Some points, each followed by its number:
  -0.47   0.05  -0.13   0.54   0.24  -0.05  -0.37  -0.07  -0.58   0.14  -1.01   1.04  -1.11   0.38 0
   0.32   0.23  -0.30  -0.61   0.12  -0.63  -0.85  -0.90  -0.39  -0.37   0.00   0.54  -0.44   0.94 1
  -0.82  -1.74  -0.58   0.17  -0.30   0.17   1.57  -0.25  -0.36  -0.54   0.34  -0.65   0.35   0.53 2
   0.01   0.11   0.89  -0.21   0.53   0.44   0.06   0.26   0.30   0.78   0.43   0.30  -0.43   0.62 3
  -0.16  -0.48  -0.77  -0.05  -1.02  -0.04  -0.17   0.58  -0.01  -0.34  -0.16   1.16   1.18   0.78 4
   0.55  -1.72   0.57  -0.84   0.45   2.09  -1.14   1.36   1.97  -0.46  -0.10   1.89   1.26  -0.52 5
  -0.62  -0.61   0.33   0.03   0.04   0.28  -0.15   0.62   0.11  -0.10  -0.38   0.87  -0.05   0.82 6
  -0.64  -0.33  -0.56  -0.06  -0.01   0.18  -0.44   0.51  -0.70   0.11  -0.80   0.12   0.78   1.14 7
   0.98   2.00   0.36  -0.22  -0.76  -2.13  -1.39   0.19   1.18  -1.24   0.84  -0.29   2.41  -1.56 8
  -0.80   0.71   0.05   0.78   0.09  -0.86  -0.60   0.11  -0.58   0.56  -0.32  -0.34  -1.53  -0.13 9
   0.15  -0.38  -0.06   0.04  -0.32   0.33   1.17   1.37   0.05   1.27  -0.23  -0.48   0.14   0.24 10
  -0.50   0.72   0.50   0.48  -0.36   0.45  -0.37  -0.69   0.53  -0.12   1.02   0.00  -1.18  -0.76 11
   0.22   0.10  -0.07   1.34   0.75   1.66  -0.22   1.34   1.20   0.28   0.07   0.09  -0.50  -1.02 12
   1.36  -1.57  -1.24   2.37  -1.23   0.32  -0.98   0.78  -1.53  -1.63  -1.81   2.09   0.04  -2.30 13
  -0.76   0.40   0.38   0.26   0.04   0.65  -0.06   0.08   0.26   0.63   0.12  -0.33  -1.18   0.40 14
   0.21  -2.27  -0.87  -0.80   0.05   0.84   1.21   0.27  -0.17  -1.52  -0.34  -0.83   0.87  -0.64 15
   0.54   1.11   0.75   0.05   0.92  -0.02  -0.39  -0.95  -0.05  -0.75  -0.49   1.81  -0.35   0.30 16
   0.29  -0.07  -0.37   1.36  -0.49  -1.03  -0.58  -0.26  -0.26   0.25   0.57   0.23  -0.81  -0.55 17
   0.66   0.64   0.63  -2.79   1.24  -0.51   1.24  -0.80  -0.01   2.15   1.24  -2.80  -0.47  -0.92 18
  -1.95   0.54   1.42   1.66  -0.60  -2.88  -0.86  -1.17  -2.24   1.47   0.47  -0.91  -2.68  -0.37 19
New points follow, each followed by the numbers of its three nearest points above by angle, nearest first.
   0.38   0.68   0.20   0.32  -0.16  -0.77  -0.43  -0.06   0.30  -0.37   0.12   0.06   0.43  -0.14 ~ 8 17 16
  -0.67   0.17   0.19  -0.32  -0.52   1.28  -0.51  -0.11   0.17  -0.47  -0.34  -0.60  -0.26  -0.19 ~ 14 11 12
   3.67  -0.69   0.54  -0.57   0.26  -4.60   2.93   1.57  -0.82   0.28   0.18  -2.51   3.40   0.17 ~ 8 18 10
   0.67   0.41   0.95  -0.59  -0.59  -0.16   0.95  -0.52   0.77   0.17   0.54  -0.91   0.38  -0.84 ~ 18 8 11
   0.55   0.51  -1.04   1.88  -0.58  -0.48  -1.34   0.15  -0.22  -0.99  -1.61   1.26  -0.23  -0.83 ~ 13 0 17
  -0.55   0.61   0.65   0.41   0.16   1.19  -0.29  -0.75   0.68  -0.24   1.09  -0.16  -1.04  -0.39 ~ 11 14 12
   0.10  -0.06  -0.41  -0.25  -0.26   0.15   0.12  -0.25   0.40  -0.53  -0.12   0.35   0.13  -0.43 ~ 15 13 5
   0.01   0.31   0.14   0.10  -0.07   0.05  -0.21  -0.05  -0.12   0.11  -0.07  -0.44  -0.22  -0.29 ~ 9 19 11
   0.09   0.55  -1.38   1.44  -1.67  -0.40  -1.28   0.16  -0.14  -1.27  -0.91   0.66  -0.44  -0.28 ~ 13 17 4
   0.17  -0.18  -0.73   0.83  -0.46   0.55  -0.06   0.18  -0.19  -0.38  -0.53   0.61  -0.54  -1.11 ~ 13 12 17
